Each path below is one point turned by a fixed rotation once a step. After each direction that follows a path, write how fast that rotation turns it, in deg/step (0 if it stays still).
Each turn is a multiple of 5 degrees from 10 to 175, or 0.
Each row of a path follows its step; steps can be skipped.

step 0: [-31   3  -1 -10  35 -18 -12  12   2  14  -9  -4  15   8 -25  13  13   6
  -5  24  -6  10 -30  -7 -18  15  -3 -24   9  -8]
step 1: [ -6   4  -9   3   1  15   3 -22  -5 -16 -13  11   5  -7   0  -2  22 -13
   7 -17   4  11 -35  13  35   3 -20 -26  27  19]
step 2: [  5   5 -22  13   0  25  -1   7   6  16  22   3  10  -2  -1  15 -10 -16
  -6  15  26 -14 -15  31  -3  14  26  22  29  14]
step 3: [  3 -15  -1  10  17  21 -14 -28  22  21  -9   1  -4  -8  36  -7 -18  -5
  13 -11  -4 -12  -3  16 -36   9  -4 -19 -11  -9]
step 4: [ -8  16  -8 -41  -5  12 -11   7   4  19   4  13   6  -3  17   2   2  14
  -3  16  21 -23  -9 -39  -5  17 -24 -11  -3   1]
step 5: [ -3  11  17   7   3  21 -30 -26 -31  -6   6  16  -1  27 -25   4 -14  -1
  17  -1  -4  15 -16 -18   8  21  -9  -2  12 -17]
step 6: [-17   4  -3  27 -16  24   5  -6  -1  27 -23  21  16  17 -15   5  37 -28
   2   4  19   2  11  -3  -3  -7   6   6  -2  13]
step 7: [ 12  -4  17   5  32   8  10   8  11  22   1  -1  11  28 -10  -4  -4  15
 -12   0   4   8 -21  21 -23  11   7 -23  -9  37]
step 8: [ -7  -1 -10 -18  13  -4  -7   1  24 -11 -38  -5  12   2  26  -3  12 -15
   6  33 -10   9 -30   1   2  21  -9 -12  21  -2]
step 9: [ -3  39 -17  -5  11  16 -18   3 -21 -16  18  17  14 -12   9  -2  -5 -16
  -6 -16  24  -8 -30  23  13   7  -5 -11   3  -6]
step 10: [-12 -11 -26  12  23  25  -7 -36  -1  26  11   9 -10 -16 -16  -1   4  -6
   2  12   6 -14  13  14 -17  19  -4  16  22 -13]
Directions:
[-13  -8  -1   3   4   2  -6  -6   1  -6  14   8   8   2   3  -4   4   1
  -5  -4  -1   7   5  -3   7  -4   3   6   4   5]
85
[ 2  5  3  4 14 -3  9  9 -3 -8 -2  3  7 -6 -3 -8 10 -7 -6  5 -6  3 -1  9
 -1  4 -4  0  2  0]
45
[  4   1  -5  -4   0  -4  -5  -4 -16   9   2  -1   0  -6   4  -7   4  -1
  -3   7  -4   5  -6  -6   8  -4   9 -10   0  -6]
85
[  3  -1   4   8   9  -6  -9 -10  11   1  -4  -2  -1   1  -4   2  -2  -1
   8   6 -10   2   4  -1  -1  -2   3  -1  10 -11]
145
[ -2   1   2  -6   0   0  -1   1  -1   2  12 -12  -8   5  -4  -7   3   1
   3  -3   1  10  -5   2 -12  10   6   7   6  -3]
145
[  5   2  -4  11  -9   1   1   5   0  -4  -3   1   6   9   2  -9  -3   2
  -4  -4   2  -1 -10  -2   8   3  -1   8   7 -13]
100

step 0: [-13   8   2  35  13 -20   1  35  -4 -20  19 -37   2  14   7  28 -15  25
 -10   4  10  24  -7  -8  -2  12   6   2  13  28]
step 1: [ 10   2  36  26  25  -7  -6 -14  39  -1   1   4  11   1 -36  19  -4 -11
 -27  30  -6  -4   2   0   2  23   3  -2  22 -12]
step 2: [-25  -5  -3   2   9  27  13 -35  -1  22   7 -10   4 -21   7  -4   1  -3
 -22  -8 -21  25  30   1  15  24  28  29  16   0]
step 3: [ -1  37 -25  19  12 -25  16  23 -21  -7   7  -8  -6   2  -3  -8  14 -18
 -15   4 -16  -4  32   6 -36   3  14  34  -6   4]
step 4: [  8  -8   7   1  38  20 -17   8   5 -26  13  -6 -21 -19  -6 -12  43 -24
  -9  14  -2 -34  12  29   4   5 -14  -8  -5  -4]
step 5: [ -6 -33  -4  36  -6  21  -6 -14 -26 -22  21  23   2 -12  31  16   6   4
  -4 -15  -7   4  19  -6  15  12 -17   6 -28  20]
step 6: [  0  44 -23  24  22 -11   0   8  16 -13 -13  29  -3 -18   6  18 -28  14
 -22 -15  -2 -16  -3 -13  -8   5 -15 -13 -28   6]
step 7: [-11  -8  11  -1  25  21  -5 -10  16  -9  24  -4 -15   3  -9 -18 -13  36
 -25 -23 -27 -22 -18   5  -1 -11  -3  -8   3 -42]
step 8: [ 14 -27 -22  35  -8 -29  -7 -16 -17  17  -4  10 -15  12   6 -27  -6  20
   7 -19 -16  23  21  10   4  19   6  -6  -2 -32]
step 9: [-14  17 -10  -6  15  -5  -1  33  18  12 -29  16  -6 -14  -6 -27  16 -17
  28   1 -24  11   6 -28  -5  18 -13 -13 -23 -26]
step 10: [ -1 -11   0 -24   7   0  -7 -13   0 -27  27  -1 -16 -15  -3 -28  10  12
  45  -6 -38  -4 -27 -13  -2  -4 -16  19   4  19]
Directions:
[  0  -5   7  -9 -11  -1   7   1  -3  12  -6   1   0   2   0   2  -3  -2
   3   0  16 -10  -5   4  -2  -7   4   1  -3   3]
0
[ 12   3   5   1  -2 -11   0   5   1   3   6   3   6  -2   3  -8  -3   1
  -6  -3   5  10   6   1 -12   3  -2  -4  -6   8]
135
[  1  -7   4   3  -7   1  -6  -2   3  -3   5   2   1  -7  -2 -10   6  -3
  -6 -15   0  -1  -2  -6   8  -7   9   0   9   6]
130
[ 10  -3  -5 -10   1  -2  -3   3  -7   1   3  -6  -5  -5   4  -1  13  -6
   7   5  -4  -7  10 -11   1  -2  -4   3  -5   5]
60
[ -2   3  -1   2  -2   9   8  -8   7   5  -1  14   5 -13  -4   2  -1   3
   8   5   0   4   3 -11  -3   0  -1   3  -2   6]
95
[  1   5  -6  -1   9   3  -2  -2   5   6  -2  -9  -5 -12   4  -1   0   3
   5  -1   7   4   1   8   7   1   9 -14  -3   5]
160

step 0: [ -5  10  13   2   6  16   6  18 -27  11  11  16   1   9   3   1 -13  -9
  -2   2  -8   8  -5 -34  -6  17  15  10 -10  46]
step 1: [-16   9  28  -1   2  20   7  -4  -7   5 -25  12  15  -8   1   8  27   2
  13  12   0   6   5 -31   2  10   8   3 -22  32]
step 2: [-17   0  19  -3   6 -16  21   8  -2  -2 -28  14  12  -2   0   4   0  13
  -4 -11  -3   8   2 -18 -24   4  38 -13 -15  30]
step 3: [-13 -13  20  17 -27  -6  25  -1   6 -12 -13 -12   9 -12  -5   5  -2  23
   3   5   8  16   3 -15   7  19  22  -1   7  36]
step 4: [ -6 -20  22   7 -33  -7  11  17   4  12   3   6  -4 -13   7  -1  -3  13
  -3 -14   9  -4 -15   8  -9  14   3 -11 -26  43]
step 5: [-10   9  25  19 -22 -14  -1   5   6   9   7  20  -9  -8   2  11   0  -3
   2  30   8  13   5  13 -18  15   1   9  -2  45]
step 6: [-16  -2  28  25  -7  17  -9  15 -14  16 -22  -5  -2 -10   2   6 -22 -10
   5  14  -9  13  -9   2 -33  13  -3  -3 -14  23]
step 7: [-32  -4  10  17  -3  -3 -13  27   9   4  -9   5  20 -21 -16  25  -8  -2
  12  15 -10   6  17 -20 -12  -6  -4  -8 -13  26]
step 8: [-29 -23  14 -10 -19 -20   1   8   7   1 -24   0  19   9 -11  16  -7   0
   8  21 -13   9 -20 -18 -22  11  -5 -20  -6  11]
step 9: [-31 -14  23   4 -19  -7   2   9  17  -9   4  -1   3   7 -12  30  -8   2
 -22  -5   5  28  10  -2  -1  22  -3 -31  -7   8]
step 10: [ -2 -20   4  12 -22 -14 -14  -7  15  40   1 -11   1  19  -5  11  -2  10
 -10  -2  -2  24   5  -6 -11  20 -15 -18  -5  29]
Directions:
[  1   4   0  13  -1   4   9  -4  12   4  -5   5  -4   4 -10  -8   4   4
  -3  -3  -4  -5  -7   8   6  -5   7  -1   1   5]
40
[  0  15  -5   0  -8  -3   2  -2   3  -5   5  -4  -7  -3  -9   4   4   4
  -3   2   4   7   4 -11  -3  -9  -7   5   6   5]
160
[  2   4  -1   4 -10   4  -4  11   6   4  -2   3   1  -7  11   2  -9   0
  -4  10   5  -3  -7   3  -1  -8   3   9   1  -6]
45
[ -1  -7  -3  -5  -2  -6   9   2   5  -8   5  -7   9  -3  -2   0   0  10
  -4   4  10   1  -9   0   3  -2   5 -14   2  -3]
65
[ -5  -2   3  -4  -5  -7   2  -6  12  -9  -9  -3   3   4   6  10  -5   4
  -2 -11  -7  -5   1  -6   2   1   2   8  -2  -4]
60
[  0  -8  -1   8   4  -1 -10  -1   1   0   1  -8   6  -2  -3  -7  -2   4
   8  -8   1  14   1   0  -5  -9  10   8   1  -1]
90
